Questions about the matrix below. Counting starts at 1.
1) Read off the top-left entry.
2) Read off the entry just right of the smallest entry.
3) Read off the entry in row 3 and column 1.
4) Read off the entry in the bottom-right corner.
5) Read off the entry just right of the largest entry.
6) Read off the entry at row 1, column 3.
7) Read off the entry in the bottom-left corner.
8) Read off the entry at row 2, column 1.
[[129, 129, 133, 124, 142, 125, 153, 150, 122, 139, 137, 108, 140],
 [110, 127, 117, 151, 131, 141, 145, 144, 124, 146, 139, 109, 139],
 [112, 108, 116, 156, 109, 147, 123, 131, 125, 131, 130, 127, 131],
 [118, 132, 133, 133, 128, 124, 124, 133, 125, 130, 125, 130, 121],
 [123, 138, 127, 131, 129, 124, 123, 126, 128, 135, 126, 131, 125],
 [122, 149, 117, 134, 134, 124, 116, 117, 128, 142, 126, 139, 123],
 [116, 128, 136, 133, 137, 128, 130, 135, 117, 120, 116, 130, 118],
 [123, 129, 125, 132, 132, 137, 131, 124, 123, 124, 115, 129, 126],
 [128, 126, 125, 132, 121, 131, 122, 121, 130, 128, 123, 133, 127],
 [137, 107, 147, 122, 112, 125, 135, 139, 133, 112, 131, 114, 129],
 [127, 125, 137, 129, 113, 127, 132, 138, 140, 121, 130, 109, 126],
 [121, 147, 135, 124, 122, 118, 118, 123, 140, 121, 117, 123, 111],
 [146, 137, 145, 108, 151, 98, 135, 144, 121, 147, 149, 127, 136],
 [131, 131, 124, 127, 140, 132, 128, 121, 118, 129, 119, 141, 131]]
1) 129
2) 135
3) 112
4) 131
5) 109
6) 133
7) 131
8) 110

M =
[[127 134 134 133 145 154 155 152 141 135 127]
 [137 147 153 153 144 135 131 131 128 130 129]]
The smallest entry in the first column?
Answer: 127
The top-right entry: 127
The smallest entry in the last row?
Answer: 128
The bottom-right entry: 129
The entry just left of 128 -> 131
The fifth entry from the end, reading row by row -> 131
The entry directly above 144?
Answer: 145

Read these off the matrix that follows. Rows and columns are numbered from 1.
1) The entry at row 1, column 1?
2) The entry in row 2 and column 3?
3) The entry just right of the centre entry?
4) The entry in the bottom-right corner?
5) The entry at row 3, column 3?
6) The entry at row 2, column 1?
7) The entry at row 3, column 1?
8) The entry directly above 131?
[[144 129 125 130 140]
 [126 124 133 129 127]
 [128 128 132 128 128]
 [122 122 124 135 115]
 [128 128 135 128 128]
 [139 113 130 112 138]
 [127 144 130 136 137]
 [122 136 129 118 109]
 [133 117 131 123 124]
 [127 128 128 128 128]
 [121 115 132 144 124]
 [141 142 130 138 135]
 [106 135 129 121 134]]
1) 144
2) 133
3) 136
4) 134
5) 132
6) 126
7) 128
8) 129

Read these off the row that follows.
1) Which number is the last entry?
2) Which number is the third entry?
3) Which number is the entry just left of 117?
[109 105 129 142 137 133 109 138 117 148]
1) 148
2) 129
3) 138

Questions about the array below. Indices start at 1.
1) Find the entry just right of 137.
2) Find the entry at row 1, column 1.
3) Find the entry at row 3, column 1.
4) Find the bottom-right entry.
5) Find the entry just left of 122.
6) Find the largest entry.
7) Find the entry directly above the centre entry.
8) Find the bottom entry of the column that holds the largest entry.
[[127 127 123 128 127 125 139 143 122]
 [125 128 123 123 127 121 146 156 116]
 [131 125 130 132 133 137 112 105 126]
 [128 130 131 128 126 126 127 126 134]
 [126 124 138 125 126 124 126 133 130]]
1) 112
2) 127
3) 131
4) 130
5) 143
6) 156
7) 127
8) 133
